In the rows, 128 means zero.
Families of rows that turns and mirrors carry onto each other, the same ones carrying the whole set onto itself: the rest of each named row's family, in list order
5 families of 8 rows
Gute: [ 90 156 140 120 116 105 168 132]
kunin: [121 157 128  89 121 119 151 121]
garik: [ 82 123 125 149 128 113 146 120]
mazi: [106 154  92 122 133 161 134 131]
zot: [115 169 138  95 137 150 149 146]
kog: [114 172 115 107 121 122 160 140]
bobe: [ 99 124 141 117 122 103 148 108]
Taked: [109 176 142  97 135 136 158 140]
nipef: [ 91 139 132 135 121  98 159 127]
Bov: [104 160 128 118 118 102 165 136]
vabid: [103 173 128 105 117 121 167 138]
Vovog: [100 156 119 113 148 176 131 131]
gofi: [ 77 135 141 138 120 108 159 123]
Num: [ 86 135 124 131 150 171 126 122]
gug: [ 98 139 125 120 147 176 126 133]
goped: [ 94 134  96 139 136 158 128 123]
rone: [110 159 126 104 143 171 135 141]
fufi: [ 88 143 101 130 134 170 131 124]
Sot: [ 71 122 129 148 127 128 144 117]
tafum: [ 96 112 119 126 134 141 124 102]
kelod: [ 83 121 110 150 133 137 133 118]
fovit: [ 76 125 154 140 141 125 144 120]
vali: [118 145 105  98 132 158 128 116]
dat: [ 99 163 156 108 132 115 164 136]
ven: [ 76 122 139 142 147 149 131 118]
Rilen: [109 173 127  99 141 162 145 138]
Dosus: [ 93 112 133 128 129 119 134 103]
rusuf: [ 97 146 163 115 131 112 158 138]
miz: [100 164 101 112 129 168 141 133]
dusa: [106 126 107 114 135 158 121 107]
puv: [111 143 140 101 120 103 154 117]
zuzag: [124 158 114  88 126 142 141 121]
nefel: [ 85 126 162 132 137 117 149 130]
Dorum: [ 86 121 135 135 148 162 125 126]
losi: [ 85 142 161 125 134 110 158 127]
gube: [107 177 112 101 122 147 156 139]
losod: [ 75 125 113 145 132 154 133 117]
Rokon: [110 164 153 100 132 126 159 145]
bupa: [ 81 116 150 140 143 138 135 125]
Lofam: [115 171  99 108 127 147 147 138]

The rest of the family of dat: Taked, Vovog, Num, fovit, ven, Rilen, losi
The rest of the family of bobe: kunin, tafum, vali, Dosus, dusa, puv, zuzag
The rest of the family of Lofam: garik, mazi, kog, nipef, Bov, goped, kelod
The rest of the family of gug: zot, rone, rusuf, nefel, Dorum, Rokon, bupa

Families of rows that turns and mirrors carry onto each other, the same ones carrying the whole set onto itself: the rest of each named row's family, in list order
8 families of 4 rows
Gasa: [132 127 135 130 154 120 125 133 103 124 112]
lilo: [119 164 131 129 114  80 128 125 131 135 112]
muzul: [146 110 136 154 120  88 151  92 157 109 125]
Bok: [139 155 132 129 104  85 111 131 123 127 114]
tuze: [121  89 138 104 125  94 131 124 149 157 143]
sefa: [140 153 136 129 104  68 112 118 120 125 125]
forez: [135 122 154 126 151 124  99 121 111 121 134]
zadim: [128 120 138 158 126  93 126  97 176 114 129]
tonik: [143  98 138 116 134  95 140 110 135 168 151]
kezat: [131  97 145 111 132  94 152 112 143 156 156]
forod: [130 114 133 157 115  94 125  97 166 107 146]
vol: [133 103 139 159 122  97 141 100 160 105 142]
Vekop: [126 113 136 154 116  95 135  98 170 108 144]
Gegen: [123  85 148 112 119  92 127 117 150 160 140]
mak: [127 117 149 126 155 120 118 126 107 125 105]
Bebab: [124 103 149 153 105  95 137 103 163 112 148]
Lamub: [122 165 121 128 126  79 126 121 126 131 117]
sal: [128  97 140 106 121  90 148 119 153 157 149]
sodis: [137 155 134 127 100  85 106 125 131 130 113]
Lasep: [134 156 137 128 114  93 105 144 130 125 119]
Nul: [132 114 154 166 125  87 134  95 161 113 128]
nubu: [127  97 143 111 124  98 164 108 147 148 145]
pasiz: [137 118 157 130 145 131 109 117 106 124 128]
dad: [130 100 143 107 141  90 151 112 144 157 151]
Fazud: [131 112 132 124 155 124 108 110 109 116 122]
faliv: [120 112 147 115 158 118 115 110 114 120 107]
pom: [134  99 137 106 120 101 139 103 142 168 139]
Gereb: [130 114 152 129 157 116 123 119 103 128 107]
musim: [133 158 136 123 121  64 114 130 131 129 125]
Maveg: [131 121 150 137 149 126 114 123 104 115 115]
ker: [129 161 134 119 111  85 118 134 126 136 114]
Direr: [146 112 136 157 124  87 146 101 156 100 135]

The rest of the family of dad: forod, sodis, Gereb
The rest of the family of Maveg: vol, sal, ker
The rest of the family of zadim: sefa, tonik, faliv
The rest of the family of nubu: Gasa, Bebab, Lasep
The rest of the family of Gegen: muzul, forez, Lamub

Families of rows that turns and mirrors carry onto each other, the same ones carrying the whole set onto itself: the rest of each named row's family, in list order
3 families of 5 rows
rogez: [142 114 106 125  94 149 160  99 118 151]
givi: [132 133 105 115  87 135 116 121 126 116]
tere: [136  89  99 115 116 127 150  83 117 151]
maku: [ 97  78 101 107 131 134 148  87 104 142]
nok: [134 112 100 106 101 112 107 105 128 119]
ret: [138 133  73 138 108 169 145 119 113 123]
Gibob: [125  88  62 118 142 129 128  92 111 126]
zuti: [109 120 112 126  96 171 165 113 106 139]
tebe: [ 81  98 108 115 119 160 160 106  97 133]
futi: [ 89  95  69 120 144 153 133 107  97 114]
vebo: [155 111  64 129 118 139 134 100 121 131]
kave: [103  99  98  99 116 114 103 106 115 112]
mapad: [ 98 123  76 131 123 177 144 123 100 112]
kened: [ 82 111 106 105 113 136 110 121 108 104]
tokas: [ 99 133 110 114  92 150 118 130 113 105]

The rest of the family of futi: ret, Gibob, vebo, mapad
The rest of the family of kened: givi, nok, kave, tokas

